Each path is a new rotation, seen through one point. The rows after it are directions, each followed by how far the rotation turns it, in degrees a step (0 if it stays put).
Each turn is a multiple of 5 degrees from 10 to 175, or 0.
Each row of a path follows its step; steps can be skipped.
Path 1:
step 0: 0  20  -5  3  -6  -9  0  -2  -2  11  8  -10  10  0  7  28  -11  7  1  1  -20  -5  0  3  2  11  11  5  0  -9  -6
step 1: -7  1  -11  -15  -15  -2  -5  3  3  20  6  6  26  2  -2  16  -3  -13  5  0  -11  -10  -10  2  4  5  6  6  -6  3  -3
step 2: 1  -11  0  -2  9  -6  -13  -2  8  14  1  -5  9  3  11  19  13  -14  -8  -3  -14  -12  -10  -5  4  16  -5  13  -6  3  3
step 4: 7  16  11  -2  14  3  3  1  10  28  -5  1  0  14  -6  12  -4  7  -5  -9  -12  3  2  4  -1  18  -7  -4  -8  -1  0
step 5: -4  17  -6  -2  6  10  18  10  -6  17  -6  -1  8  4  -3  17  -11  -9  -6  -11  -1  -11  0  -7  -5  9  11  -7  -15  4  4
step 6: -13  10  -1  9  6  -2  1  3  -16  14  0  -6  14  1  11  16  -12  6  -3  -7  -15  -6  -22  -5  -7  12  1  6  2  1  7
step 7: -9  3  -2  -1  -17  -5  13  -5  3  11  -4  -8  23  4  5  19  3  -1  2  -11  -18  1  -3  -4  3  0  5  19  -1  -1  -6
step 9: 8  2  7  -7  9  -2  9  3  1  2  8  -4  7  -1  -6  25  16  -19  -9  -17  -6  -3  1  2  7  22  2  4  -4  -1  3
step 12: -14  5  -11  -1  1  -3  -5  13  -4  20  -6  6  7  9  7  23  -7  -8  1  4  -11  -16  -13  -7  3  2  4  2  -14  8  2
step 13: -5  -4  -2  4  5  -5  -1  -3  -3  14  -5  -3  22  -1  5  19  10  -6  -5  -10  -19  -3  -9  -5  -17  5  -12  12  -5  10  -4
step 14: -6  -5  13  -10  3  2  9  6  7  23  -13  -3  6  14  -5  7  2  -5  -7  -14  -20  -1  1  -6  5  3  -5  21  4  -5  -3
Directions:
8  -1  -1  3  1  1  7  6  -1  2  -4  -1  -3  -5  -3  -1  -4  -1  7  3  0  -4  0  4  -2  7  1  -2  5  -3  -2
65
-1  -1  1  0  -3  0  3  5  1  -4  -2  -2  -5  0  2  4  -3  0  0  3  -1  -6  10  -6  3  -2  4  6  -6  -2  -1
155
0  0  -5  -3  4  6  0  1  -1  3  -4  -3  -2  0  6  -4  6  -4  -5  2  4  -6  -4  -1  5  0  6  -3  0  -2  0
110
-1  -1  2  1  1  1  9  0  -2  3  -8  -3  0  5  1  -6  -3  5  -2  -4  0  1  -3  -7  -6  -2  -4  -1  -2  3  3
40
2  -2  -5  1  0  2  3  -1  -7  2  0  4  3  2  2  4  -1  -1  -5  4  -6  0  4  2  -3  -9  -2  0  6  -5  3
55
4  7  2  -3  8  -2  0  0  -1  -1  2  -1  0  2  -11  -1  0  3  -6  0  3  -2  1  0  -2  -2  5  2  0  -4  2
65
-7  -4  -1  2  5  -3  6  -3  2  -2  5  6  0  4  3  -3  -1  0  0  4  6  0  2  1  -3  3  0  1  -1  -6  -7
0
Path 2:
step 0: -1  0  17  -3  -1  7  2  6  -2  -4  -8  8  7  -5  0  -8  -23  14  -19  2  -15  3  -4  11  4  -18  -8  17  -2  -4  -6
step 1: -11  -6  -11  -3  -1  -24  -6  -4  -7  0  -5  8  4  -2  -3  -15  -4  -6  -4  5  -8  2  4  -12  -14  -13  -25  9  -4  -12  1
step 2: -23  2  12  1  -10  -7  -6  4  -10  -1  6  6  -6  4  1  -2  7  14  2  -4  -2  12  -24  -4  7  -1  -10  21  14  -6  -1
step 3: -18  -18  -8  11  3  -3  15  -3  -15  10  15  1  3  12  10  -6  -16  0  -2  -7  -3  10  -1  -13  -3  1  -4  8  -8  12  0
step 4: -1  -2  13  24  -17  -7  1  -12  2  -3  15  2  -20  4  -1  -4  -15  10  -8  -3  -6  -4  -1  -9  -8  3  7  2  10  -12  5
step 5: -5  -2  1  7  -7  0  9  11  13  -10  9  2  15  1  10  1  -19  16  -12  8  -4  14  0  11  -16  -1  -4  6  -13  -6  10
step 6: -2  3  4  4  -6  -12  -4  -2  10  9  -16  4  -4  1  13  -4  -11  9  -7  1  12  -7  12  -11  -17  -17  -14  16  10  0  11
step 8: -19  -9  -2  6  8  -18  2  5  -6  -2  7  -3  -9  2  12  -20  -7  -11  -2  15  -1  9  7  -8  12  -16  -7  6  9  3  5
step 11: 3  1  22  9  -10  8  -4  -11  -8  3  3  2  -11  -10  5  -6  -20  17  -8  -8  3  -1  6  6  -5  -18  -1  18  -6  -1  5
step 12: -6  -13  3  3  -16  -10  -1  -9  8  -1  6  3  22  -8  2  -4  -2  -1  -8  3  -14  1  6  -2  -10  -10  -22  5  -18  -12  4
step 13: -18  1  9  3  -15  -20  -5  5  2  3  -8  -6  -10  -5  5  0  1  6  0  3  7  8  -6  1  11  -6  -16  18  7  -3  22
Directions:
-4  -3  0  2  -1  -1  -4  0  -3  -2  5  -3  -2  6  -1  10  -4  -4  -1  4  2  0  -1  -4  7  3  -2  -3  2  4  -1
65
-5  -2  7  -9  -1  0  3  -1  -3  -5  -2  -4  3  -1  -1  0  -4  6  -1  -4  3  1  0  2  0  6  1  -4  -2  -2  -5
160
-1  -3  3  -1  5  0  0  -2  4  9  1  7  1  -1  4  -1  -6  -4  1  1  3  -8  1  4  1  5  -2  3  -1  1  -5
130
5  -5  3  2  1  6  6  -8  -2  -2  -1  -4  -1  2  1  -5  -2  0  0  -1  -7  -4  0  -2  6  -4  2  0  -1  3  -2
95
0  4  3  3  -2  3  -2  3  2  3  0  -6  -4  -6  -4  2  -6  0  5  -4  0  0  -5  3  1  -3  -1  2  9  -2  -3
160
3  4  -4  0  -2  4  -6  -4  0  -6  0  -4  0  3  2  0  -2  -1  -9  1  4  -4  -2  6  -5  -1  -4  3  -2  0  -4
65
